One hidden turn or mirror swaps the rows below in pairs. Which row is each named row swapped with?
J_915: [-12  32  29   2 -40  -8   7 -17 -14   0   7 -24 -18  26  17 -18  -2   5
  14   2 -14  18  17]
J_844: [-15  32  46   6  15  -3  24  -3   2 -10 -44  -2  -6  15  19  12   8 -23
   5   5 -11 -16 -15]
J_463: [ -9   2  30  11 -51 -13   2  -6 -15   1  24  -6  -6  40  16   5  -3 -14
   7   2 -13 -31  13]
J_507: [ -9   8  19  -3 -30 -10  30  -9  18   6  14   0 -20  25   9  -6  10 -56
   9   3 -14 -34  -6]
J_548: [-16  -1   2  11  -9  -7  31  -1   3  -1 -15  -4   9  19  14  12  20  15
   2  10 -10  19 -17]
J_3: [-15 -22  47   9  -2  -6   7  -6 -30   2  46  -7 -29  27  20  -9   3  -8
   1   7 -12  -6  23]
J_208: [-16 -39  39 -23  -1  26  28   4   8   7   6   2 -29   3  43  -3   3  -9
   4   3 -20  -8  -9]
J_824: [-21  -4  40  14  14 -55   2 -17 -18  20 -12 -16 -19   9  24 -21  -9   2
  -3  15  -5  -8   8]
J_664: [  0  26  38  21  20 -35  19 -25   0  14  -4 -22 -20   5  15 -28  -1  -9
   6   4  -8 -22  27]
J_492: [ -9  -7  76   8 -22  -1  23  -1 -31  -7  17   4 -24  17  19  11  -6 -36
   4   3 -19 -16  -1]
J_674: [  5 -10  61  10   5 -11  26  -7   4   1 -10  30 -42  24   9  -2   9 -18
   1   1 -23 -32  20]
J_248: [-26 -17   1  20  19  -6  29  -6   0  -9 -18 -11 -32  29   5   5  -9   4
   6  10  -7  -1  31]
J_372: [-10  13  39  10  23 -11   6  -3   7  -3  34 -12  -4  -2  23 -17 -10  22
   9   4 -16 -22  29]
J_260: [-17  15  52  19 -21 -13  16  -4  -8   4  14   1 -39  38  20  -6  -5 -27
   5   5 -12  19  36]
J_567: [ -8  16  40   8 -29  -9  15  -7  13   0 -23 -16  -3  22  26  -3  -8 -13
  -3   3 -22  -6 -50]
J_192: [-18  25 -13  22   2 -22  14  -5 -18  -7  19 -18 -15  16  15  16  -7 -10
   2   2 -26  -3  -6]
J_321: [-34  17  31  19 -17 -13   6  -5  -1  -9 -18  -4  -3   3   5   1   4  19
  20  -3 -24  29  -2]
J_377: [-36 -11  46  13 -24 -19   9  -9   7   5  -1 -20   5  -9  20   4 -26  11
  21  13  -1   6  21]
J_540: [-26 -31  12  17   8 -26  17 -24   6  15 -13 -21 -29  34   8 -15  15 -17
  -7  -4 -17 -30   8]
J_926: [-12 -54  19   5  24 -15  15  -5  -4  -6  19 -17 -18   5  16   0   5 -26
   8   5 -22  -2  11]
J_411: [-13  18  53   8 -22   9   5   3  17  -1 -11  19  -5 -13  28  -1 -18  -9
  31  -5 -22   8  12]
J_677: [-17  14   6  30 -10  -1  -6   4  24 -27   2 -33 -20  -3  13  -5 -18 -16
  22  18 -12 -19   7]
J_232: [ 11 -12  20  10 -35 -14 -10   6  10 -10   7  -8 -40  -6  26 -15 -15   7
  24  11   5 -15 -11]
J_373: [  7 -23  18 -24 -20  -2   5   1 -13  -7  -3 -10 -21   5  21  10   6   9
  13   3  15 -17 -22]
J_968: [ -9 -17  35   8  13 -10  -6   1  30   0  14 -12 -29 -15  23 -12   3  18
   0   7 -18 -31 -29]
J_514: [-21  10  61  12   9   3  26  -1  20 -13  16  20 -12   3  19  -8  -5 -29
  28  15 -35  12  -8]
J_474: [-17  29  11  10  -9  -9  14   6  12  -4 -32  -8 -15  37  19  -1   4 -28
   0   8 -14  13 -24]
J_687: [-12  -6  59   2   9  -2  10  -7 -27  -5 -42   8  -8   8  25 -12  -6 -21
   3   3 -13 -20 -26]
J_984: [-14  -4  35   1  11  -3  13  -5  38  -5  -5  -5 -29  20  20 -53  -9 -26
  -3  11 -12 -11 -28]
J_872: [-17 -12  12  12   7 -10  23  -4 -28   3  15  -7 -24  20  14 -29   2   4
  11   9 -14 -18  46]
J_907: [ -8  31  41   3 -15 -21   7 -12   8   6  37 -14  -5 -12  29  -7 -13  -4
   0   7 -23  10  15]
J_201: [-27  12  41 -16   1  15  33   4  -8  -8  -3   4   6  47  20  13  13 -13
  -9  -1 -13 -12   0]
J_855: [-31  -9  40 -13  34  -7  42   2  14  12  -8 -15 -19  15  30 -27   1 -14
 -11  16 -32 -22   5]
J_340: [-51   4  32  15  -7 -18  18  -8  -4  -2  -2 -13  17   8   9   4  -5  10
  20   2 -29  20  -7]
J_583: [ -7   1  12  26   0 -39  19 -17  19   8 -14  -7 -36 -24  18 -23 -15  -5
  23  11  -5 -14  -1]
J_647: [ 12 -11  27 -30 -16   9   5  13  -2  -2   2  -4 -26  19  43   0   5   5
   6   1 -13 -28 -29]
J_956: [-10   0  21  12 -11  -5  29  -7 -18 -12 -40 -11 -42  18  19  -1   5 -48
  -2   1 -22  -8 -18]
J_127: [-12 -12  28  41 -15 -48  -6  -9  11  -5  -4   3 -44  19  10  -3  -4  -6
   2  20 -10 -30   4]
J_781: [-17 -44   4  19  23 -16   9 -10   8   0  17  -8  -7  32  14  -9  -6  -4
  12   9 -21  -2  15]
J_810: [-34 -19  42 -16 -14  17   4   8   6   0  -2   7  12  -3  30  11  -4  13
  21   4  -8   1  -9]
J_89: [ -8  -8  31   7   6   0  -2   1  12 -13 -25  -8 -38  -2  25  -2   3   6
  11   2 -10 -48 -32]
J_954: [ -7  21  12  13   6 -11   9  -7 -28  -8 -13   4 -15  23   3  -2  -2  31
   9   1 -16 -33  -9]
J_427: [-13 -28   4  18  -5  -8   3 -12 -21   2  23   0 -29  20  14  13  -2  25
  11   0  -9   1  11]
J_710: [-27  12  46  -6 -13 -13   4  -4   9   9  -7  -2  10  -9  17  -1 -12  -2
  28  16  23  -3   9]
J_51: [-15   4  31   8   3   2   9  -2  -4 -10 -55  -5 -17  19  17 -15  -8  25
   5   6  -6 -10 -17]
J_66: [-28   3  29 -19   3   6  27  28  -1 -10 -14  19 -14   2  38  14  11  -1
  16  13 -22 -20  -9]
J_713: [ -7  11  74   1  -9  -1  33  -2 -22  -5  30  -8 -32  12  21 -32  -3 -10
   8   9 -14 -14 -12]
J_359: [ 11  -6  50  -8 -25  12  16  10  25 -10  20 -14 -18 -16  24  -6 -13  12
  14  -2 -21  -8 -12]
J_222: [ -6   6  24 -11   4  20  48  -2  17  -1   7  -8 -12  -1  29 -36 -18 -28
   7  12   1 -19 -17]
J_826: [-18  18  47   9 -11  24  28 -10  -5 -21   7   9   4  27   8  -1 -11 -30
   2  11  -4  17  -3]
J_516: [-19 -43  18  13 -17  -9  18  -2   6  -1  -4  -2 -17  25  18  -2   4 -54
   5   1 -34   6  -2]
J_319: [-14 -23  39   5 -29   5   6  -4  18  -3 -43  -8 -19   8  25 -20  -2 -32
  -3   1 -29 -32  -6]
J_189: [-11  16  -1  19 -10 -27 -18 -13   1  -6  -5  -8 -19  30   7 -12   0  -6
  -4 -14 -34  -7 -26]
J_873: [  9   3  29 -22   0   0  30   5   3   8  -7  11 -41  -9  32   2   1  -3
   7 -10 -29 -40  -2]
J_84: [ 22  -8  40  13  14   4  32   2  -7  -4  29 -15 -31  -5  31 -34  13  -8
  -5  12 -27 -10  -3]
J_39: [-14 -26  65  15 -28 -23  16   3  15   3  38 -12 -24   0  26 -22  -5 -19
  15   3 -10 -19   6]
J_569: [-11   4  11  25  16  -5  30  -8  10  -6   2 -13 -39  29  15 -21   1 -42
 -10   5 -42 -30   2]
J_717: [ -6   5  74   2  -4  -3  36  -4  -4   0  18   1 -42  10  18 -37  11 -24
   3   4 -24   4   1]
J_577: [ -3  -3  41  48   7 -29  16 -23  10   1  16 -24 -17  20   9 -36 -20 -18
   1  12 -25  -5 -10]
J_141: [-16 -22  26  21 -18  -8  31  -7   2  -9  23  -9 -12  45  -7  13   2 -13
  -2   0 -21  19  10]
J_840: [-14   6  58   9   3  -5   4  -2 -35  -3  16 -13 -15  14  19   5   2 -50
   4   2 -22 -10  20]
J_202: [-19  -2  34   6 -10 -12   0  -1  17  -2 -43 -16 -22   7  22   4  -3  22
   2   3 -20  -6  34]
J_173: [-33 -19  40  24 -44   1   2   7  -6 -21  -7 -14   2  24  10  16  -1  -8
  15  -7 -11  -1 -10]
J_181: [-11  27  -4  11 -13  -8  15  -5  30  -3 -23  -7 -21   7  17 -11  -7  12
  10   8  -8 -32 -18]
J_153: [-22 -30  15   9  -7   7  14 -18  -6   1  -8 -16 -18  48  -4  -8  20 -10
 -19  -6 -14 -14 -13]
J_186: [ 15  19  24  28  13 -17   9 -10  15   7  12  -7 -26  -2  17 -48 -12 -23
  12   1 -25 -14   2]
J_678: [-30 -19  52  15 -11   7   7  13  33 -17  12  -7   3   3  32  -4 -22 -23
  18  24 -19 -22   8]
J_120: [ -6  -9  45  10  26 -42  24 -13  -4  21  -1   3 -37  17  24 -24   7 -12
 -11  -1 -42 -21   4]

J_181 pairs with J_569
J_824 pairs with J_687
J_872 pairs with J_66
J_372 pairs with J_201
J_855 pairs with J_954
J_463 pairs with J_678
J_984 pairs with J_189
J_507 pairs with J_677
J_120 pairs with J_51
J_321 pairs with J_717

